In the rows, 128 means zero.
The rows below fall into families. The same turns and mirrors carry the whole set onto itself and the rows of a family onto each other. For each named row, which other rows are in its family? Write them in the order they are listed.
These 30 rows form 5 families of 6 rows each.
tezef: [118 140 146 110 134 156 142 114 108 106  88 118 139 128 139 147 122 133
 119 134 138 106]
mar: [109 133 162 106 162 116 132 162 152 116 141 125 168 127  96 107 133 114
 154 157 122  93]
viti: [118 103 173 130 131 116 117 158 139  83 135 147 123 112 105 139 121 121
 151 136 144 103]
som: [105 140 174 119 153 134 123 152 159  99 125 113 152 114 101 105 131 118
 155 144 124  95]
Tik: [110  99 147 136 135 139 105 135  99  95 152 138 130 112 127 141 110 122
 125 132 152 107]
dof: [107 126 142 104 168 120 129 154 127 132 158 126 179 134 107 109 128 112
 139 161 125  94]
nupag: [120 132 129 101 142 147 147 117  92 124 106 126 154 140 142 149 121 129
 111 144 139 104]
Ras: [ 97 142 165 129 151 155 111 133 140  98 128 103 148 106 116 105 125 121
 141 136 129  99]
foz: [112 105 165 138 129 135 107 142 122  82 137 137 119 105 118 139 114 124
 138 129 148 107]
taf: [120  91 145 116 144 103 123 161 111 111 163 158 147 131 109 143 118 116
 136 151 146 102]
vime: [139 137 159 117 124 135 166 123  72 118 155 127 136 136  97 133 124 139
 146 141 136 118]
Fatuz: [142 139 170 113 124 123 172 134  90 113 147 132 132 137  86 132 128 138
 159 143 132 116]
pifu: [139 104 131 124 137 129 129 119 133 153 121 130 180 131 113  99 122 126
 134 150 168 103]
Buku: [135 112 144 136 127 146 121 110 143 135 104 119 163 117 116  97 121 131
 138 137 169 105]
tig: [ 95 135 145 126 157 160 108 125 115 114 146 104 160 113 127 107 119 119
 126 141 132 100]
lak: [138 113 154 133 127 135 126 120 157 132  98 123 161 119 106  96 126 131
 147 140 166 103]
Kuru: [129 139 162  95 137 121 161 145 141 106  82 136 143 139 114 147 134 129
 143 147 129  99]
mive: [141 142 176 118 120 131 169 130  93 105 140 127 125 131  88 131 128 140
 160 138 132 118]
lis: [142 136 162 112 126 125 171 130  79 119 154 133 138 139  91 133 126 137
 152 145 133 117]
pamot: [135 107 133 131 132 143 122 109 132 146 115 122 172 124 118  99 119 129
 131 142 170 106]
nezo: [122  97 163 118 138 100 125 168 133  98 148 157 136 125 100 141 122 118
 150 148 142 101]
bip: [114  93 138 125 142 123 113 144  94 110 165 148 144 124 123 143 112 118
 124 144 150 105]
Tadas: [122 143 162 107 132 143 150 129 132  98  77 123 132 128 126 146 129 133
 135 136 134 103]
Pofu: [127 128 129  89 148 125 158 133 100 133 112 139 164 151 130 151 126 125
 119 156 134 100]
ziv: [136 141 164 121 121 142 162 118  75 111 148 123 129 130  99 132 122 140
 147 136 137 119]
posa: [100 128 134 113 165 141 117 135 109 130 161 115 176 127 122 109 121 115
 125 153 131  97]
Bofo: [143 104 139 120 136 120 135 129 147 150 116 135 178 133 104  99 126 126
 144 152 165 101]
tid: [142 109 151 124 131 122 133 129 160 139 104 131 169 126 100  98 128 128
 150 147 164 101]
makem: [132 132 145  86 145 112 166 147 124 124 101 144 158 151 116 149 133 125
 135 157 130  98]
fenom: [138 143 172 123 119 140 164 122  85 104 141 123 124 128  95 131 125 141
 154 134 135 119]

Same family as pamot: pifu, Buku, lak, Bofo, tid
Same family as tig: mar, som, dof, Ras, posa
Same family as lis: vime, Fatuz, mive, ziv, fenom
Same family as Pofu: tezef, nupag, Kuru, Tadas, makem

The rows below fall into families. The same turns and mirrors carry the whole set onto itself and the rows of a family onto each other. For each named row, which other rows are in its family? Write them in the order they are listed.
These 32 rows form 4 families of 8 rows each.
zini: [152 123 172 153 149 134 148 134]
fesa: [151 175 120 170 139 115 141 127]
sinu: [179 127 159 165 132 156 144 145]
pati: [145 166 146 126 145 120 129 149]
goba: [171 141 169 162 129 154 139 148]
Nabed: [158 166 109 171 141 116 146 125]
Fiko: [174 169 153 149 122 156 139 146]
tagi: [144 150 177 143 143 134 142 136]
giso: [190 155 127 150 124 160 148 141]
soku: [168 156 106 123 146 126 142 141]
pirub: [170 158 167 156 125 154 137 148]
kup: [182 168 137 147 121 159 143 144]
reni: [173 132 105 132 152 126 146 140]
vop: [159 138 117 182 148 115 148 125]
zod: [141 160 145 179 144 112 137 130]
gol: [147 124 159 144 155 119 132 148]
zik: [142 148 161 135 150 119 128 150]
zage: [147 174 162 132 136 135 143 135]
Duto: [158 109 142 146 158 121 139 145]
robor: [156 170 124 121 143 123 135 145]
Risad: [180 139 109 136 143 142 162 124]
kofet: [143 173 135 173 140 113 138 129]
Revaf: [162 149 108 176 145 116 149 123]
fufuz: [152 136 132 186 149 113 144 127]
kef: [188 126 142 163 131 158 148 142]
puliz: [192 137 129 157 128 160 150 141]
Pipat: [169 113 119 141 157 124 145 141]
gedo: [159 180 136 125 134 138 149 132]
teb: [145 145 143 184 148 112 140 129]
Dofos: [173 166 114 127 137 142 156 127]
kulom: [165 108 150 154 152 137 156 130]
Ran: [177 115 124 147 149 140 161 126]

Same family as vop: fesa, Nabed, zod, kofet, Revaf, fufuz, teb
Same family as tagi: zini, zage, Risad, gedo, Dofos, kulom, Ran

The rows below fall into families. The same turns and mirrors carry the whole set onto itself and the rows of a family onto each other. For each named row, which other rows are in its family? Write them in the order they are listed.
These 40 rows form 5 families of 8 rows each.
buvo: [111 104 113 136 166 125 116 128 137 125 149 106]
Gatiz: [146 117 113 134 138 107 133 145  91 110 128  97]
tonu: [124 132 117 135 131 113 140 146  89 109 125  93]
Gisan: [ 91 134 149 131 140 127 137 113 120 114 138 102]
tobu: [120 101 122 149 152 131 126 128 130 127 162 105]
zus: [130 145 116 114 146  92 105 125 126 144 115 118]
fug: [110 124 135 105 122 140 117 101 150 143 136 129]
rin: [130 141 123 113  92 128 133  99 111 128 115 106]
vigov: [101 124 136 128 153 130 122 109 104 102 145 101]
zez: [161 112  96 117 135 121 140 141 119 142 135 127]
bor: [109 119 122 112 122 127 105 110 153 153 137 121]
pafaz: [111 115 149 134 144 116 125  95 105 106 133 106]
Gid: [156 117 112 111 107 118 128 137 137 152 119 125]
num: [138 149 116 133 146  96 114 122 111 124 107 110]
kudi: [145 126  98 105 116 132 124 151 136 148 131 120]
Zoti: [129 144 145 100 103 122 140 103 118 117 123 107]
Nozu: [ 95 129 151 123 126 126 110 105 122 111 128  99]
Sof: [138 146 150 110 100 120 121 118 116 127 112 122]
tet: [126  91 121 105 115 148 132 120 129 102 149 109]
ludoz: [165 107  99 109 120 121 113 133 121 139 126 124]
Rinuk: [145 138 135 103  94 122 134 118 104 129 115 120]
fop: [153 115 118 126 122 135 137 140  90 115 132  88]
bepif: [132 109 130 104 129 135 111 101 151 144 139 133]
Dasef: [104 127 129 113 138 113 113 106 151 138 132 138]
Zime: [136 140 125  90 108 117 124 118 111 126 101 121]
razep: [140 101 135 123 108 154 144 110 123 126 151 111]
seg: [120 130 106 123 153  91 108 113 125 145 120 105]
kezel: [108 121 127 106 141 128 135 101 154 142 122 128]
refo: [118  93 131 107 115 151 136 124 129 130 157 116]
Zaz: [137 111 141 117 107 156 141 133 116 108 144 120]
kobul: [128  97 103 139 158 125 110 143 123 137 140 119]
Vir: [100 136 152 123 141 120 127 109 108 110 122  98]
naguz: [117 140 112 116 152  94 106 136 118 127 112 114]
Pidu: [148 121 121 134 119 119 115 144  87 111 141  98]
vazo: [130 150 126 135 146  99 118 126 113 151 115 116]
duvat: [119  95  97 130 160 127 129 128 126 127 152 104]
gofev: [148 123 125 128 139 120 145 137  88 100 126 106]
Gutep: [156 105  96 116 120 128 123 138 133 144 141 128]
mep: [127 101 124 127 168 119 118 147 130 126 148 120]
taki: [126  97 132 126 115 155 145 121 114 109 148 108]

Same family as vigov: Gid, num, Zoti, fop, Dasef, refo, kobul
Same family as naguz: Gisan, bor, Sof, ludoz, razep, duvat, gofev
Same family as buvo: Gatiz, zus, fug, Rinuk, Vir, Gutep, taki

The rows below fall into families. The same turns and mirrors carry the whole set onto itself and the rows of a family onto each other. For each named row, which other rows are in its family? Write them in the order they are listed.
These 20 rows form 5 families of 4 rows each.
mobu: [135 115 128 114 112 123 146 119 124 130 141 158 126 141 120 102 104 127
 119 131 129 149  99]
sebop: [149 117 127 113 132 122 151 123 125 141 148 139 120 137 106  90 107 121
 118 124 126 126 100]
Relep: [118 145 121 109 172 131 146 119 131 133 122 141 119 111 112  99 136 114
 134 124 128 120 125]
pevi: [143  91 112 125 119 125 100 115 131 124 118 113 144 160 141 166 146 132
 115 118 125 129 154]
nume: [133 136 111 132 155 127  98 138 146 122 132  93 142 132 151 163 159 145
 128 115 129 130 119]
Fen: [132 137 112 139 150 123 110 135 142 117 110  94 144 136 147 170 145 149
 129 116 131 142 124]
luki: [142  89 101 124 114 121 104 107 130 147 109 101 122 145 138 156 141 133
 115 107 137 123 144]
navo: [154 108 122 106 145 123 149 119 138 137 146 151 124 158 134  98 102 137
 124 118 130 131 106]
Bobe: [139 133 102 120 139 118  90 135 151 118 126  94 147 117 154 156 149 134
 122 117 121 129 141]
saka: [119 147 136 109 146 133 153 122 119 144 130 141 148 111 122 104 139 123
 135 134 144 108 110]
vulup: [147  88  94 132 119 121 104 113 132 142 126 112 107 139 140 165 137 129
 114 119 132 124 142]
tozeg: [133 137 115 134 130 152 106 126 164 105 117 105 159 128 136 166 139 137
 128 117 129 128 132]
buvek: [164  95 114 127 113 130 106 120 116 148 119 115 148 138 138 163 134 118
 118 110 115 127 154]
roz: [160  83  98 144 125 132 102 124 139 134 116 109 126 137 150 164 132 119
 128 125 131 119 132]
Lafig: [136  99 130 120 114 140 146 123 122 128 134 153 126 139 118  96  96 131
 125 135 139 140 113]
tipur: [121 149 143 104 148 132 144 134 112 130 131 133 152 110 122  96 131 132
 139 134 138 116 126]
datod: [126 119 109 140 147 140 105 123 137 111 114 106 159 137 145 171 154 134
 124 114 136 134 147]
dum: [122 141 139 113 152 132 126 124 127 127 136 144 147 114 124  76 128 132
 139 119 130 121 117]
Zof: [130 151 128 117 156 128 157 133 134 136 140 137 129 111 112  98 116 121
 121 125 143 115 110]
rora: [143 105 129 121 136 127 148 119 124 135 129 165 125 130 121 101  93 137
 128 148 127 122 121]

Same family as mobu: Fen, luki, saka
Same family as rora: Bobe, roz, dum
Same family as tozeg: Relep, navo, buvek

The rows below fall into families. The same turns and mirrors carry the whole set onto itself and the rows of a family onto each other. For each named row, which other rows are in its family? Write them in the order they are listed.
These 18 rows form 3 families of 6 rows each.
suba: [115 113 138 130 134 143 139 120 122 105 112]
bam: [158 109 131 121 130 150 149 138 136 106 115]
Semon: [101 144 142 134 118 115 131 121 108 105 155]
boku: [118 147 137 134 122  85 135 136 115 128 163]
Veno: [131 151 126 134 108  94 126 135 122 120 170]
Mot: [115 122 144 129 123 139 145 122 118 109 104]
nufin: [109 115 149 121 125 142 142 121 109 100 130]
kige: [176 121 138 120 122 123 151 152 154 121 140]
Dapu: [168 132 117 123 106 101 129 148 136 130 160]
peruv: [152 114 141 121 122 149 155 138 142 114 111]
gom: [128 147 142 135 123  77 128 135 115 117 156]
meb: [181 124 125 119 122 124 152 155 140 119 142]
valu: [161 142 129 125 118  91 145 154 129 130 166]
Vizi: [164 139 138 127 122  87 137 152 140 123 163]
nodu: [176 105 126 111 115 127 140 148 137 125 135]
Gokod: [146  96 141 110 124 148 145 135 123 110 119]
ranes: [ 95 131 142 137 130 111 133 120 111 116 136]
dovu: [103 139 145 137 123 104 132 120 104 110 127]

Same family as peruv: Mot, kige, gom, Vizi, dovu
Same family as valu: suba, bam, boku, meb, ranes

The rows below fall into families. The same turns and mirrors carry the whole set onto itself and the rows of a family onto each other. For each named row, which other rows are in its family? Write them in the order they are listed.
These 27 rows form 9 families of 3 rows each.
Vilos: [134 143 105 107 143 124 115 110  98 143 148 132 144 149 147 101 112 109
 102 123 162 131]
far: [138 143 109  99 122 123 108 108 104 156 125 138 143 130 133  91 116 124
 115 132 154 154]
pum: [127 168 109 123 127 122 101 119 115 155 133 134 140 146 138 128 122 104
  98 123 147 156]
nalef: [108 152 135 139 164 144 155 123 146 122 134 148 138 110 135 142 118  92
 134 104 152 126]
kuz: [128 121 131 149 132 131 153 118 129 112 120 109 119 144 130 112 118 170
 136 149 133 140]
Bab: [145 132 113 132 136 128 163 105 136 116 130 106 121 129 123 113 112 164
 130 145 113 121]
lun: [132 148 108 157 137 111 134 101 135 136 109 121 112 148 135 126 115 162
 126 145 131 137]
Fepo: [127 110 121 155 135 123 159  97 130 120 120 130 117 145 130 127  95 149
 118 141 128 120]
mef: [108 155 134 124 142 144 138 127 151 133 116 151 143  92 114 124 122  91
 142 111 150 147]
zeg: [146 144 125  95 125 137 113 141 110 153 140 137 136 141 145 108 127 113
 109 133 165 149]
lozek: [105 152 123 128 145 150 153 143 156 120 140 133 150 114 121 156 101 100
 135 114 142 128]
ledep: [ 99 139 136 141 153 146 132 132 145 116 140 148 138 104 111 131 111  94
 149 118 146 126]
Vel: [101 168 119 159 152 133 134 130 162 125 116 128 135 123 109 139 119  99
 134 121 142 133]
rup: [106 149 145 112 133 139 138 131 155 118 114 139 129  95 128 135 113  82
 132 127 137 119]
rana: [131 114 124 148 140 124 139  98 125 121 126 136 112 130 133 117 103 167
 145 148 129 125]
Nof: [127 117 124 147 125 124 154 101 143 127  98 134 118 120 113 111 104 155
 137 148 126 138]
fol: [101 149 146 139 142 155 147 148 147 111 135 125 145 115 115 131 128 100
 137 117 148 146]
mafu: [129 121 125 124 124 118 143 106 142 116 101 120 108 123 132 111 102 145
 134 159 125 109]
fituz: [138 154 104  91 129 132 118 124 106 149 154 129 150 140 156 128 106 126
 111 123 154 142]
memad: [133 125 105 137 135 126 156 113 138 121 127 113 128 142 131 129  91 169
 135 148 133 117]
sizu: [117 156 129 123 144 149 158 136 153 115 144 123 146 102 107 133 120  94
 128 115 126 128]
Musur: [116 142 145 134 144 155 152 155 161 124 124 139 132 111 115 135 124  98
 139 125 153 132]
Kur: [133 148 128 104 122 136 114 130  97 140 148 124 145 144 148 108 129 124
 108 126 155 163]
fiz: [136 148 124  79 122 121 108 114 111 143 125 132 128 124 158 107 117 110
 112 137 147 129]
supe: [145 114 127 138 127 130 151 124 137 128 113 123 109 144 129 112 112 165
 131 160 140 128]
mufen: [131 137 121 105 127 130  98 114  94 148 154 150 140 132 143 114 110 113
 114 126 149 147]
zed: [149 156 113  89 125 133 127 116 104 145 156 123 143 129 141 113 124 119
 100 122 132 147]

Same family as fiz: rup, mafu
Same family as Kur: kuz, fol
Same family as Fepo: Vilos, nalef
Same family as zeg: Musur, supe
Same family as fituz: lozek, memad
Same family as rana: ledep, mufen
Same family as zed: Bab, sizu

